128 stands for zero in the data rows.
Here are some points:
[176 159 139 100 169 123 116 112 116 116 149 119 144 162 126 135 114 140
 118 122 147 129 129 169 156 163 132  99 153 132]
[ 96 131 165 156 128 141 152 166 151 115 157 117 114 109 106 148  91 140
 162 167 146  96 115 135 100 141 144 158 113 167]
[160  97 108 130 103 103 156 144  86 153 137 151 118 131  84 113 137 110
 144 131 148 106 119 125  94  98 107 148  89  93]
[133 160 144  75 134  88 112 103 155  92 123  98  98 154  77 102 146  88
 121 130 116 109 148 159 152 125 160 180 160 114]
[124 139 151 111 138  80 135 142 158 103 132 101 152 109 106 147 129 123
 123 116 139 146 131 125 125 161 137 110 155 146]
[168 150 107  94 146 118 109 129 118 129  83 132 123 131 115  86 146 155
 135  92 119 107 175 111  97 104 105 134  91 138]
[126 119  99 150 113 120 124 158 140 146 109 154 119 146  84 152 156 146
 119 152 157 160 123 115  81 139  86  83 103 145]
[129 114 108 103 139 105 141 111 106 145 117 102 134 127 141 102 177 104
 108 106 101 133 112 134 102 164 112 157 160 108]
[139  88 149 152  81 135 147 150 165  99 155 152 127 139 145 138 143 169
 140 142 114 148 114 100 119 117 129 150 112 147]
[ 87  98 112 147  94 147 170 146 136 155 148 134 163 144 136 144  99 132
 159 161 185 150 137 158 104 157 124 134 113 163]
[116 159 121 126 152 100  92 105 139 166 111 123 127 128 108 130 126 162
 108 155 126 170 114 140 116 162  95 105 166 162]
[111 148 112 140 108 129 118 164 100 158 116 162 118 121 122 146 152 104
 115 141 169 162 158  90 112 163 115 121 143 147]
[101 146 132 126 139  96 120 138 128 121 102 152 133 112 120 109 141 181
 150 103 146 107 133 112 118 140 141  95 111 130]
[123 164 135 148 114 109 104 176  93 143  97 156 142 115 128 167  73  80
 114 109 130 146 157 155 112 136  98 135 166 133]
[156 117  93 143 154 138  96 104 129 158 126 162  87  85 148 105 135 101
 137 161 140 144 158 115 155  90 114 114  79  91]
[128 110 123 155 126 151  99  91 103 153 141 141 146 155 101  91 126 118
 158 121 113  87 120 124 138 123 143 169 104 103]
[154 115 103 164 100 128 142 160 113 150 113 116 128 145 121 155 153 132
 170 175 158 156 139 125 123 125 132 133  95 158]
[ 59 144 145  89 140 111  85 108 164  98 126 104 138 119 103 155 105 105
  81  86 144 124  80 126 146 106 113 134 156 139]
[127 151 128  97 144 121 159 112 148 147 143 101  90 133 124  92 116 128
 122 118  94 109 148 155 149 112 144 165 125 104]
[117 160 154 106 143 113 130  99 149 113  96 108 158 114 106 107  85 144
 126 136 139 136 157 133 125 102 132 150 153 120]
[126 123 143 122 107  96 116 159 136 100 157 128 135 139 133 158 107  90
 140  85  95 111 120  95 142 109 152 105 100 158]
[156 123 152 163 128 149 130  95 107 120 154 153 128 143 164 130 114 108
 140 178 111 136  60 145 152  86  97  99 122 161]
[111 147 136 118 157 101 111 136  87 117 123 147 129 143 141 102 133 101
 131  96 144 110 113 167 153 117 160 101 141 123]
[132 105 157 172 117 127 138 159 125 113 159 138 124 104 123 160 103 130
 159 132 104  99 132 150 122 163 145 141 117 167]
[141 140  90 158 113  97  90 149 165 153  98 152 155  93 106 130 123 127
 131 136 109 148 107 121 105 157 107 120 154 101]
[138 138 153  99 177 116 122 109 152 100  88 131 116  71 123 107 123 145
 107 111 144 124 158 105 150 109  98 109 106  91]
[104 145 134 126 122 102 120 149 153 129 100 152 152 104 140 139  98 123
 117  84 164 101 157 133 111 157 129 116 108 113]
[192 131 160 103 152 125 175 115 113 102 132 104 167 140  82 104 107  60
 147  96 103 113 142 145 124 160 152 153 163 109]
[118 145 120 154 109  83  81 150 173 162 115 136  85 109 115 157 158 129
 109 136 114 145 137 107 125 156 102  91 165 146]
[159 155 145 107 148 160 126 145 119 108 112 141 136 150 103 143  82  82
 108  99 125 154 140 171 149 147 125 141 134 101]
[132 136 141 155 149 149  94 100 117 136 156 167 107  95 116 126 144 136
 150 158 145 140 183 127 157 101  98  81 101 145]
[149 132 149 148 107 149 120 154 125 112 129 158 147  94 166 163 158 132
 154 135 130  92 123 174 153 120 164 106 101 158]
[144 110 104 138 111 156 103 112  81 139 142 129 141 122 106 110 138 116
 102 152 132 149  85 123 141 105 116 168 161 120]
[121 111 116 139 149 131  95  96 127 121 145 149 165 125 144 132 121 141
 156 123 173 104 176 112 158 157 160 100 105 149]
[117 127  85 121 108 155 105  91 166 146 114 132 109 110 152  97  91 158
 100 137 174 119 111 119 158  97 125 157 155 121]
[121 140 150 105 163 102 102 143  77 104 156 101 122 147  93 139 107 143
 102 162 163 170 115 137 144 106  94 112 170 169]
[164 109 132 150 113 158 140 109 141 135 145 124 143 112 135 111 158 141
 163 156 129 112 157 118 117 100 157 169 121 159]
[126 172 167  93 142  94 108 155 160  97 146  93 142 122 105 121 136 120
 114 133 128 119 122 125 155 105 115 113 154 155]
[131 107 140 115 132 168 163 100  97 103 163 118  97 133 126 111 122 132
 153 146 112  99 125 163 147 107 157 136  83  99]
[168 122 136 119 127 158 166 103 155 117 146  87 116 152 123 115 127 135
 146 139 141  94 106 108 132  97 153 150 103 145]
[122 100  83 154  92 127 148 161  92 132 116 156 130 133 157 154 122 123
 144 146 122 137 109 122  89 148 121 137  94 152]
[150 118  97 142 109 151  94  87 161 161 134 151 145 129 166 117 109  76
 131 137 137  98  91 166 152 103 157 152 114 119]
[120 110 157 113 156 159 171 110 137 111 166  94 105 113 114 102 117 139
 163 144 106 107 146 137 151 111 158 149  91 121]
[138 116 105 138  88 158 124 137 110 150 122 151 119 141 122 150 136 132
 104 151 120 151 109 147 114 117 114 149 160 155]
[140 100 149 116 135 143 150  83 140 104 153 100  80 134 152  96 134 130
 156 141 124 107  87 124 135 113 176 174 108 100]
[123 125 113 126 135 133 114 152 174 121 133 149 151 157 147 162 125 136
 114 101 132 131 150 179 159 122 113 122 120 112]
[138 162 155  91 169 113 119 157 102 106 139 123 107 159  94 120 145 116
 101 129 115 119 120 124 154 109  99 126  98 115]
[ 93 128 159 119 122 102 163 153 139 102 123  91 109 132 126 176 123 160
 140 106  96 102  91  87  91 154 157 115 152 143]
[107 114 165 161  99 112 144 121 180 114 161 107 153 112 162 138 143 131
 150 138 179 169 132  79 177 155 148 100 138 158]
[111  98 104 101  98  92 160 166 155 155 138 109 136 150 112 113 149 146
 153 100 120  97 119 107 102 147 164 153 126  97]
[135 142 100 115 121 135 125 121 133 168 115 134 111 117 131  97 102 105
  84 162 108 156 149 139 127 111  92 163 159 109]
[114 155 116 133 146 100 113 114  73 160  98 156 106 143 158 112 171 101
 126 108 116 152 117 136 161 146 148 121 161 114]
[141 100 153 152 105 130 160 153 117 114 116 157 128 131 146 136 134 149
 168 112  63 102  77 140 100 146 159 149 116  94]
[167 145 104 132 170 152 117 123 178 155 126 157 108  89 143 107 127  80
  98 144 104 146 106 140 150 116 107 149 128 105]
[137 161 141 104 166 123 105 132  97  88 151 102 104 162 143 112 150  88
 105  96 127  95 178  75 171 110 159 123 147  96]
[179  92  93 154  91 165 132 131 135 162 135 165 128 108  88 151 111 139
 154 150 108 138 153 177  84 138  94 127  88 154]
[127 175 116 129 127  90  96  81 131 152 120 134 127 138 113 108  68 129
  92 153 146 164  78 100 151 112 107 135 157  99]
[ 66 151 169 116 139  94 130 158 154 113 153 136 150 118 163 134 121 121
 159 149 172 127 112 146  94 117 122 130  82 143]
[126 150  97 128 111  84  96 155 137 159  92 157 182 151 179 141 118  98
 107 121  95 165 155 124 135 141  96  99 121  94]
[111 126  94 131 116  75  90 141 111 153 105 160  98 110 108 132 135 157
 107 104 118 163 108 142 121 148  87  87 105  92]
[139 107 111 130 126 156 144 109 155 135 119 148 154 162 104 113 143 134
 150 134 147 104 118 155 156 105 161 154 106 108]
[101 126 116 123 136 152 133 103 138 129 150 132  97 113 137 118 121 139
 131 141  80 143 115 104 159  97 142  97 137 117]
[131 165 144 168 107 171 120 113 102 152 135 154 137 125 148 139 113  94
 105 121 141 163 130 131 142 105 130 115 148 151]
[164 165 102 110 170 121 108 119 157 149  93 140 118  81 127  98 125 122
 116 138 131 159 103 131 148  98  93  94  96 105]
[127 145 112 122 176 115 105 119  91 156 105 159  97 136 170 106 143 115
 109 106 116 128 123 127 155 121 104 109 104 119]
[134 118 129 168 143 164 101  89 131 152 165 157  93 156 117 123 135 138
 142 151 116  96 130  99 153 111 159 134 107 158]
[147 125 118 116 177 122 118  95 138 123 117 101 134 159 133 111 109 141
  96 103 118 127 152 177 156 152 153 100 146 104]
[104 128 110 116 136 150 133 101 128 142 129 128  93 129 136 100 101 117
  96 141 183 169 114  96 163 103 137 138 137  97]
[105 151 117  99 171 133 104 113 105 132 108 105 146 136 132 107 136 173
  85  88 134 113 168 112 152 140 136  96 158  94]
[172 111 153 155 101 157 172 131 165 102 153 151 114 108 129 153 149 117
 169 125 146 123 140 145 135 140 141  88 107 151]
[131  92 148 149 133 157 146 110 132 101 156 116 174 142 114 122 187 151
 130 129 170 101 134 114 153 105 156 142 130 136]
[104 135 116 131 132 155 116 110 151 142 148 161 160 135 142  95 113  73
 111 141 125 142 138 124 166 110  96 137 111 118]
Then 40 other points, each followed by its number:
[141 119 153 118 126 106 157 171 153 107 137 104 130 144 148 158 137 117
 144  90 121 100 176 112 102 169 159 105 129 156] 0
[ 78 151 130 101 160 120  88  98 100 105 161 106 148 124  80 163  69 134
 102  96 170  94 126 107 128 123  99 110 153 167] 1
[139 127 128  92 133  96 157 149 131 117 123 115 110 109 119 127 126 119
 140 113 130 121 112 152  95 157 136 129 125 117] 2
[149  86 108 145  89 135 167 122 124 154 106 114 136 159 119 109  92 146
 168 182 123 166 104 119 101 160 158 159 153 148] 3
[140 123 110 100 125 106 171 167 137 143 122 110 146 157 162 121 102 149
 118  99 100 108 157 139 106 165 172 168 156 110] 4
[117 131 156 121 159 112 154 161 134  87 136 107 128 111 164 136 127 115
 146 148 149 128 122 156  91 119 119 141  98 155] 5
[ 95 163 106 142 153 109 114 109 133 150  85 152 129 128 101 103 125 149
 114 119 142 154 118  97 146  98  89 105 136 107] 6
[125 127 148 111 149  99 151 158 163 105 120  99  93 114 173 129 137  76
 148 149 152 167 110 159  86 139 113 169 114 130] 7
[212 108 117 147 120 156 115 107 112 126 155 120  88 162 109 150  85 117
 149 156 154  91 118 112 126 132 122 156 115 157] 8
[142  91 170 132 114 168 181 165 147  92 144  96 103 167 139 147 128 161
 154 170 137 110 147 124  83 125 160 143 115 123] 9
[176 154 145 111 153 154  96 104  91  94 124 116 136  95  88 155 133 125
  83 104 172 136 156  84 164 144 137 120 128 154] 10
[147 152 139 112 151 109 150 150 142 132  98 131 132 145 122 113 123 145
 136 112 120 143 133  99 129 140 150  95 154 106] 11
[117 167 123 122 146 159 118 108 153 153 158 164  90 127 151  96 118  99
  89 151 138 145  83 179 157 105 103 142 118 110] 12
[155 121  89 115 123 118 134 126 152 152  95 144  91 167 143 102 150 113
  97 109 130 151 155 115 126 130 105 110 115 112] 13
[119 115 117 144  95 111 131 158 119 161  99 156 127 128 106 123 128 110
 149 154 103 124 123 154 121 141 125 169 106 164] 14
[ 93 166  98 124 158 108 101 110  85 156  95 157 153 173  70  99 118 132
 104 118 104 154 122 112 145 112  96 101 105 106] 15
[113 101 117 120  88  97 158 161 168 164 113 129 110 160 136 100 134 169
 169 101 131  98  99 109 118 109 160 160 114 104] 16
[135 143  99 110 139 170 125 105  97 143 109 133 123 106 107  93 146 108
  92 153 122 162 120 159 160  85  92 151 134 126] 17
[119 124  93 170 109 120 113 158 108 145 108 101 149 128 134 172 100  83
 147 134 139 147  96 131  94 161 155 107 124 150] 18
[118 158 129 104 140  92 112 145  95 146  92 141 116  89 151 127 176 180
  94  89 197 153 140 135 125 137 102 109 109 101] 19
[142 143 152 149 134 114 103 147 155 104 161 159  87 140 141 150 129 117
 150 120 158 110 103 116 144 105 143  95 102 168] 20
[126 115 104 135 121 151 116 100  99 152 118 145 121 164 140 104  87 147
 158 106 153 100 139  87 155 128 163 131 106  87] 21
[117 104 153 110 125 159 169 114 140  95 160 110 115 136 194 155 135 148
 149 145 143  99 105 127 115 126 159 160 106 138] 22
[138 127 100 156  93 136 110  90 160 135 119 156 139 111 203 100 138 132
 147 137 135 132 135 117 114 110 148 129  98 121] 23
[160 132 107 146 151  96 104 131 155 165 107 141 108 134 120 115 116 136
  94  97 145 177 146 122 170 114 106 109 167 104] 24
[152 114  83 127 135 136 127  98 135 156 105 152 122 143 155 101 156  98
 151 143  92 148 130 152 145 104 136 158 115 114] 25
[138 167 153 114 155 118 125 126 147 113 157 110 116  84  95 110 101 120
  94  82 198 104  96 135 142 136 154 116 154 106] 26
[118  93 117 146  97 109 149 147 179 145 109 174 198 106 111 118 147 143
 148  83 146  89 109 104  95 137 149 146 106 106] 27
[118 158 130 108 157 123 108 114  88 104 113 101 149 134 104  87 129 117
  95  94 121 134 129 146 135 129 119 133 150 102] 28
[100 163 170 106 164  99  99 140 148  90 107 105 131 115 139 123 122 152
 110 109 119  94 153 137 135 103  95 101 122 110] 29
[130 130 101 141 115 103 108 154 132 159 101 149 120 212 143 141 129 166
 139 140 135 153 142 137  95 171 115 110 120 163] 30
[144 136 167 123 139  89 141 153 112  98 131  92 129  82 150 152 137 134
 139 114 102 141 141 151 105 131 115  93 135 164] 31
[142 118  98 122 131 162 136 109 161 138 103  93 100 136 141 125 101 139
  99 152  75 160 123 136 102  98  95 146 142 120] 32
[ 82 153 148 119 118 139 117 103 102 105 150  96  79 152 142 141 148 157
  93 131  82 130 133 126 166 113 123 129 153 147] 33
[116 150 151 107 163 118  95  98 159 120 139 111 127 120 110 122 117 153
  86  87 109  93 148 116 146 161 107  91 102  85] 34
[127 129  91  86 137 118 106 110 133 153 103 136 128 140 179 107 117 135
 129 171 143 147 168 104 103 112  95 143 147  94] 35
[142 157 107 123 136 152 116 104 159 142  94 142 120  94 143  96 155 103
  91 148 119 146 145  94 168 108  92 140  81  86] 36
[ 81  87 143  95 138 157 167 100 140  99 164  93 114  98 176 159 113 120
 141 144 138 112 135 139 140  98 154 131  93 138] 37
[138 140 120 154 123 106  96 147 125 155  84 139 138 121 156 129 120 166
 116 104 132 139 103 123 110 150  91  97 105 102] 38
[144 175 173  99 155  94 103 109 115 117 134 118 100 114 137 103 160 137
  97  86 123 108 122 103 158 131 150 114 173 116] 39
Which two of these numbered points are nearest to each point below, ignoring the 3 directions in which the first points spread most? Their numbers follow each, nearest first.
[107 134 109  97 143  98 123 115 108 146 137  99 141 138 131 134 160 132
 124 121 155 131 149  82 150 124 147 143 169 127] > 35 25
[ 89 147  93 134 156 106  93  97 132 158 100 151  71 115 127  86 118 115
  91  91 158 160 156  79 153 116  91 102 137 106] > 6 24
[149 107 122 141 104  93 147 144 110 119  93 121 134 143 172 102 132 132
 148  93 121  93 103 124 113 147 168 145 102 111] > 38 25
[127 107 130 155  99 153 148 117 116 127 117 130 171 130 196 110 134 117
 153 144 146 136 115 126 101 158 164 132 134 142] > 23 22
[120 106 154  83 144 110 170 142 153 109 100  97 110 135  90 101 114 101
 127  94 147 108 125 142  92 107 143 155 143 112] > 2 14
[159 143 130 149 100 138 113 136 106 154 139 151 128 107 109 142 103 141
 147 142 172 123 138 164 143  94 145 112 137 150] > 26 24
[165 100 124 172 109 164 132 113  96 161 110 135 144 142 138 150 111 132
 111 159 125 159 138 111  98 171 118 148 154 130] > 3 28
[164 107  99 157 113 162 128 156 140 158 162 160 143 148 134 152 113 114
 152 143 110 106 133 138 123 135 123 110 100 159] > 0 11
[144  96 136 111 101 159 159 164 106 107 139  85 120 168 114 164 174 114
 156 177 134 110 154  95 122 143 159 151 124 142] > 9 0
[109 155 146 108 148 150 140 104 117 111 164 110  99 114 152 121 148 141
  97 124  97 143 109 150 164 117 166 128 162 104] > 33 22
[111 116 155 116 123 117 160 151 157  96 116  81 149  91  99 159 113 110
 155 124 123  99 120 136  95 140 143 127 118 125] > 2 28
[105  93 175 160 107 103 157 124 150 111 152 147 135  72 110 147 141 160
 143  97  87 147 126 141 159 138 157  92  79 139] > 34 31
[109 128 152 143 106 161 128 142 105 111 116 141 103 134 170 115 141 164
 168 159 134  91 139 123 135  73 134 129  99 161] > 29 6
[118 156 119 100 170 140 108 129 121 129  94  82 130  97 142  94 111 116
 127 137 167 118 129 131 132  99 119 149 135 110] > 5 28
[ 98 157 128 100 166 110 100 129 149 128  84  96  84 148 113 106 114 108
  96 111 199 100 158 174 113 115  99 158 151 115] > 5 9
[110 105 124 113 126 106 162 165 106 117  84  80 149 108 146  98 113 189
 113  83 129 119 140 147 105 155 165 168 167  99] > 4 28
[129  84 110 124  91 103 156 134 155 123  91 156 142 124 116 111 138 152
 152  99 161  96 160 119 101 135 153 150 104  99] > 27 16
[155 117  95 145 124 159 102  88 146 151 152 161 124 141 110 124 138 156
 147 135 136 107 137 165 152 111 140 103 103 111] > 34 24
[112 122  92 118 125 154 132  85 102 151 119 143  76 121 152 101 117 147
  85 144 150 160 101 118 162 106 118 139 150  96] > 22 6
[160 132 147 165 118 148 101 163 155 144 164 170 109 102 112 157 133 134
 162 157 172 108 130 151 167 120 163 107  97 161] > 20 26
[133 143 117 132 102 136 115 133 112 145 120 144 106 126  98 121 142 136
 101 139 167 155 125 110 161 106 102 136 160 153] > 17 39
[125  99 118 150  86 128 155 115 167 182 124 140  91 166 111 110 149 130
 126 152  94 149 103 109 104 157 134 147 143 105] > 13 3
[151 133 138  93 136 157 161  95 134 105 167 105 146 136 118  90 164 173
 124 159 116 126 123 117 148  94 147 154 156 116] > 17 11
[127 132 115  89 136 129 139 151 124 107 100 118 177 180  97  81 107 136
  83  94 121 138 116 121  79  94 110 159 158 102] > 28 17
[115 115  90 140  83 150 104 110 133 146 123 140 110 144 177 134 158 110
 113 160 105 171 106 135 154 107 116 133 150 145] > 33 25
[154 136 131 108 125  92 159 154 127 138 121  88 128 132 142 138 117 110
 128 101 130  82 160 102 111 101 154 157 160 162] > 0 4
[150 152 146  81 156 103 132 131 154  97 119 106 139 122 149  94 148 140
 121 104 143 103 157 121 147 121 177 153 132 121] > 23 0
[146 159 181  99 146 124 135  98 125 107 140 104 120 120 105  95 163 122
 103  96 144 121 142 152 173 121 161 117 162 106] > 39 28
[177  90 114 145 129 155 148 106 153 159 121 146 152 137  96  92  95 108
 140 121 157  98 132 128 120 158 163 166 108  97] > 27 11
[147 101 136 127 114 161 151 136 131 116 160  99 169 170 154 151 150 146
 157 173 107 113 145  89 101 159 159 148 114 142] > 35 0
[109 132 109 134 155 131 113 107 101 148  94 149 107 191 103 108 130 117
 114 110 108 131 171  99 155 114 123  90 120  96] > 15 21
[112  92 133 157  97 172 175 175 146 111 151 152 140 102 142 155 102 127
 139 143 156 150 121 173 108  91 105 145  91 144] > 5 17
[137 159 166 100 155  98 101 140 133 114 133 124 126 151 142  95 109 108
  89 112 113 113 143 118 147  96 103 116 127  98] > 29 0
[114 113 108 163  97 151 145 156 134 137 148 114 144 117 141 149 100 112
 159 151 114 148 102 122 120 130 155 139 149 157] > 18 28
[118 111  97 161 125 168 123  99 142 149 133 165 108  92 128 129 172 117
 113 118  93 120  96 153 158 136 146 110 150 110] > 39 25
[118  90 143 150  89 101 144 154 147 127 120 132 133 121 126 178 111 145
 151 113 133  97 165 133 104 156 147 111 111 153] > 0 24
[184 132 160 121 144  84 112 141  73 111 162 138 100 108 128 140 190 137
 145 134 103 114 145 111 145 102 154 123 109 143] > 39 31
[143 100 116 144  95 166 169 139 163 145  98 118 134 119 135 156 151 130
 123 158  96 156 106 128 124 111  92 104 119 131] > 32 17
[113 131 150  99 150 100 165 128 123  85 116  97  57 131 130 106 123  71
 149 118 123  98 145 111 108 165 146 164 114 111] > 2 7
[119  94 116 157  84 148 141 142 137 128 147 139 139  99 145 149 124 122
 149 160 140 162 114 150 119 101 131 159 111 153] > 17 28
[100 115 127 170 102 136 147 160 145 171 113 122 106 110 112 112 112 126
 145 149  81 146 112 106 109 119 171 167 109 156] > 14 25
[112 104 125 148  97 102 140 151 140 159 101 157 110 135 116 124 120 110
 150 139 125 135 116 101  93 133 105 158 104 155] > 14 25
[148 116 130 135 103 103 135 137 141 142 113 122 114 141 180 143 111 152
 147 100 129  95 109 133 110 119 138 150 117 119] > 38 16
[116  89 112 171 100 141 150 106 130 148 128 147 144 138 133 128  99 139
 158 128 157 128 100  45  98 158 152 107  93 131] > 21 6
[145 155 148 136 142 103 120 116  69 111  94  97 150  97 126 106 133 134
 124 112 136 109 104 128 120 146 172 170 157 133] > 28 39
[118 156 116 119 138  98 102 132 120 148  89 138 124 132  61  93 126 114
 110 113 131 157  88  87 153 124 101 121 142 127] > 6 15
[189 110 120  91 113 126 150 113 125 117 117 125 178 103 124 129 168 133
 152 146  80 109 133 166 133  98 155 157 109 119] > 25 17
[133 150 148 114 138 152 127 106  82 111 170  97 128 158 181 124 112 129
 101 129 128 133 131  90 152 108 157 148 160 128] > 22 33
[122 117 105 128 109 159 141 141 152 170 156 137 118 103 152 153 152 140
 127 171 153 157 134  97 110 156 100 157 131 152] > 22 35
[121 134  97 149 110 102 103 156 146 142  94 142 139 167 115 165 144 133
 144 129 103 132 149 172  91 151  97 105 120 162] > 25 30
[116 129 105 169 102 161 108 128 105 151 146 153 132  98 125 161 141 138
 141 163 127 159 167 103 157  95 120 117 149 172] > 33 17
[110  82 138 135  93 103 131 107 153 120 164 128 142 111 102 142 153 134
 147  75 187 147 122  98 161 117 122  91 129 145] > 24 6
[137 159 139 138 144 104 111 147 171 117 156 171 125 127 102  99  78 159
 140 105 166 126 131 150 112 129 133 149 110 120] > 26 24
[119 108 170 162 106 144 183 172 132 101 148 139 133 121  95 165 140 125
 133  99 154 147  75 140 104 106 130 124 131 155] > 17 28
[140 157 157 120 180 120 137 154 120 110 141 106 134 143 124  91 160 131
 128 109 129  89  71  98 174 112 164 160 166 123] > 39 11
[142 116  94 150  98 159 120 106 145 146 116 149  94 160 107 126 154 110
 127 140 144 145 127 141 139 109 114 116 158 124] > 24 13
[117  98 142 102 116 153 163 132 143 109 175  91 136 162 119 153 158 142
 161 158 147  97 174 127 113 120 150 153 114 159] > 35 9
[113 125 126 132 136 159 149  93  92 144 130 103 162  98 134 108 136 116
 126 140 165 105 137 135 111 173 170 155 165 157] > 28 17
[ 95 109 119 173  92 147 130 163 120 162 165 153 168 157 133 153 214 126
 166 155 119 124 160 238 146 157 155 117 102 151] > 25 28
[116 104 150 146 113 123 177 137 133 108 167 110 103  93 105 112 132 146
 144 143  97 145 144  83 122 158 152 120 144 115] > 11 39
[102 118 154 107 121 155 159 148 134  94 140 114 113 107 136 145 143 146
 150 110 145 114 115 120 103 147 141 122 106 162] > 22 17
[132  93 130 159  95 144 151 162 144 121 151 137 130 170  89 154 110 148
 152 155 102 103 137 124 117 105 125 143  94 151] > 15 14
[135 145  83 106 149 104  96 114 148 146  86 164 190 126 121 101 152 116
  97 101 153 158 137 146 154 117  98 116 124 107] > 27 25
[124 153 106 123 135 151 118  97 145 152 106 131 152 114 125  97 126 121
  91 156  93 152 117  95 140  92 129 147 106  90] > 36 6
[104  97 153 143  78 137 163 166 121 113 168 156 138 154 113 150 138 122
 156 121  92 106 112 128 140 119 161 164 111 162] > 14 28
[156 145 162 143 178 151 114 149  81 100 101 123  87 135 140 105 154 153
  99  87 120  97 185 167 116 102  92 118 110  97] > 29 28
[113 127 147 151 102 116 130 113 101 107 159 133 129 101 145 152 156  98
 161 133 105 155 125 110 157 158 157 115 124 165] > 39 31
[130 153 163 107 132  83 118 134 137  87 117 110 155 131 130 125  80 122
 139 141  86 121 107 151  97 148 118 140  93 160] > 5 14
[121 150 119 123 114 148  90 112 119 119 149 153 130 104 139 141 141 109
 104 135 180 142 113 134 171 162 115 123 111 106] > 26 22
[134  97 160 154 107 103 167 113 106 108 142 137 146 125 128 171 122 138
 152 107  89 121 106 186 144 103 138  83  86 149] > 31 28
[111 140 152 165 122 154 105 116 148 117 139 157 127 139 173 113 129 152
 147 142 118  97 153 129 143 106 142 139 113 161] > 29 23
[166 149 153  94 143  95 127 123 110 100 112 103 141 154 152 110 136 159
 133 113 126 101 136 139 122 127 144 150 117 113] > 38 28
[ 63 126 106 132 106 146 111 147 194 150 163 146 127 126 114 153 112 125
 153 168 109 147  52 115 182 134 133 103 113 158] > 12 6
[105 127  81 121 137 102  96  93  99 154 100 159 110 149 106  94 159 154
 117 135 105 157 100 139 149 114 106  98 121 110] > 15 6
[105 140 151 109 176 135 116 127 177 113 165 122 134 150 146 137 103 147
 101 108 104  93 122 128 151 139 104 105 158 120] > 34 29
[140 107 160 155 106 157 152 133 138 107 171  91 142 147 124 170 118 137
 140 156 172 140 127  99 105 141 166 147 167 136] > 9 24
[ 94 120  84  96 112 114 163 134 164 162 169 112 173 142 105 132 160 141
 121 136  54 128 162 125 143 141 157 131 172 147] > 25 4
[137 155 159 127 155 152 113 113 134 101 106 102 117 135  81 150  88  93
 104 158 101 119 112 105 136 165 110 110 156 179] > 8 17
[ 75 149 162  98 155  92 129 136 113  94 117 101 166 136 112  94  89 144
 127  98 110 105 137 171 114 151 143 131 106  92] > 28 38
[143 167 176 110 179 116 112  87 172 118 107  97 140 126 134 102 123 132
 116 100 125 109 118 110 133 129 132 116 138  98] > 38 11
[127 155 157 118 172 106 124 127 111  98 115  95 119 189 127  96 138 176
 144 110 148  87 136 153 130 131 153 142 121 125] > 30 38
[141 114 145 159 101 146  98 145 106 127 147 164 140 159 132 153 112 134
 154 143 146 121 125 105 160 121 145  99 122 159] > 20 39
[156 166 160 103 165  94  93 124 122 108 102 109 127 138 138 100 110 106
 103  96 119  99 142 142 164 115 110 105 119 118] > 29 38
[144 112 113 166 109 154 122 123 149 154 143 153 128 152 136 166 137 111
 151 139 143 103 122 147 148 178 131 104 101 165] > 0 34
[155 103 103 158 106 150 102 141 106 164 165 133 158 111  71 121 119 126
 160 154 123 110 120 125 133 133  97 144  95 154] > 28 14
[132 103  98 155 135 153 123 105 143 152 131 157 109 104 144  92 123 122
 147 128 139  94 194 155 126 160 137 167 108 104] > 0 2
[118 110 147 108 136 108 152 134  67 107 131  90 109 113 112 154 144 177
 138 101 146 124 159 152 109 147 130  93 108 110] > 19 28
[147 154 165 113 170 105 125 120 154  98 126 109 123 161 136 112 146 107
 133 102 162 105  90 137 162  96 155 143 166 109] > 20 24
[125 108 141 163 108 147 173 159 119 126 149 149 154 113 137 154 131  87
 159 143 137 148 170  72 107 163 159  91  95 149] > 0 11
[156  99 154 139  73 154 158 162 149 103 148 159 149 131 123 128 146 130
 169 144 125 150 147 121 123 105 155 146  97 119] > 11 36
[139 105 123 109 137 111 158 158 169 143 114  91 148 119 132  99 174 139
 113  81 110 100 160 101 102 115 161 131 156  99] > 13 0
[149 127 143 105 146 101 144 132  90  95 123 114 126 110 127 128 119 114
 141 126 116 151 100 137 100 150 103 111 147 116] > 2 31
[150 107 114 175 112 156 144 109 116 165 110 144 181 148  76 100 104 170
 149 116 147 105 136 101  96 164 152 137 107 106] > 21 28
[120 130 138  91 160 105 133  96 115  97  99 137 181 156 138 126  91 117
  93 103 102 133 122 120  99 132  88 146 159 107] > 28 22
[163 165 148 121 142 102 118 143  99 101 130 164 163 119 154 112 177 114
 100  95 123 120 116 131 135 102 144 110 111 102] > 39 28
[120 131 137 117 165 152 133 123  96  94 154  94 165 153 133 131 154 116
  92 102  72 136 118 158 145 113 125  86 152 110] > 28 17
[173 142 139 181 111 143 120 150 114 148 144 161 134 133 165 164 109 107
 141 139 124 127 191 151 150  87 133 103 115 168] > 0 31
[127  96 113 146  87 150 127 164 135 147 153 160 157 131 103 168 151 126
 147 158 147 132 120 161 109  82 116 134  90 143] > 17 28
[159 130 168 147 110 125 137 150 174 103 157 115  99 160  93 162 103 148
 164 112 140 120  66 145  96 152 145 107 130 151] > 20 8
[149 143 152 104 112 101 137 155 139  98 120  78 132 174 115 151 109  95
 111 128 157 141 112 124 108 158  97 104 153 159] > 8 9
[101  95 151 148  85 137 154 142 104 107 164 159 103  98 123 176  83 109
 148 141 116 133 152 112 135 105 142 137 101 159] > 37 17
[121 148 129  92 142  99 111  89 148 101 106  96 100 139 184 110  95 111
 103 108 125 131 152 120 164 146 160  95 166 102] > 23 0
[133  95  79 135 123 156 128 105 142 170 120 169 112 118 134  95 130 141
 150 139 110 105 156 110 114 143 151 164 107 101] > 4 25
[136 108 156 147  98 154 156 143  95 108 153 144 116 110 159 120 141 118
 152 169 140 154 164 131 146  94 135  95  92 131] > 31 29
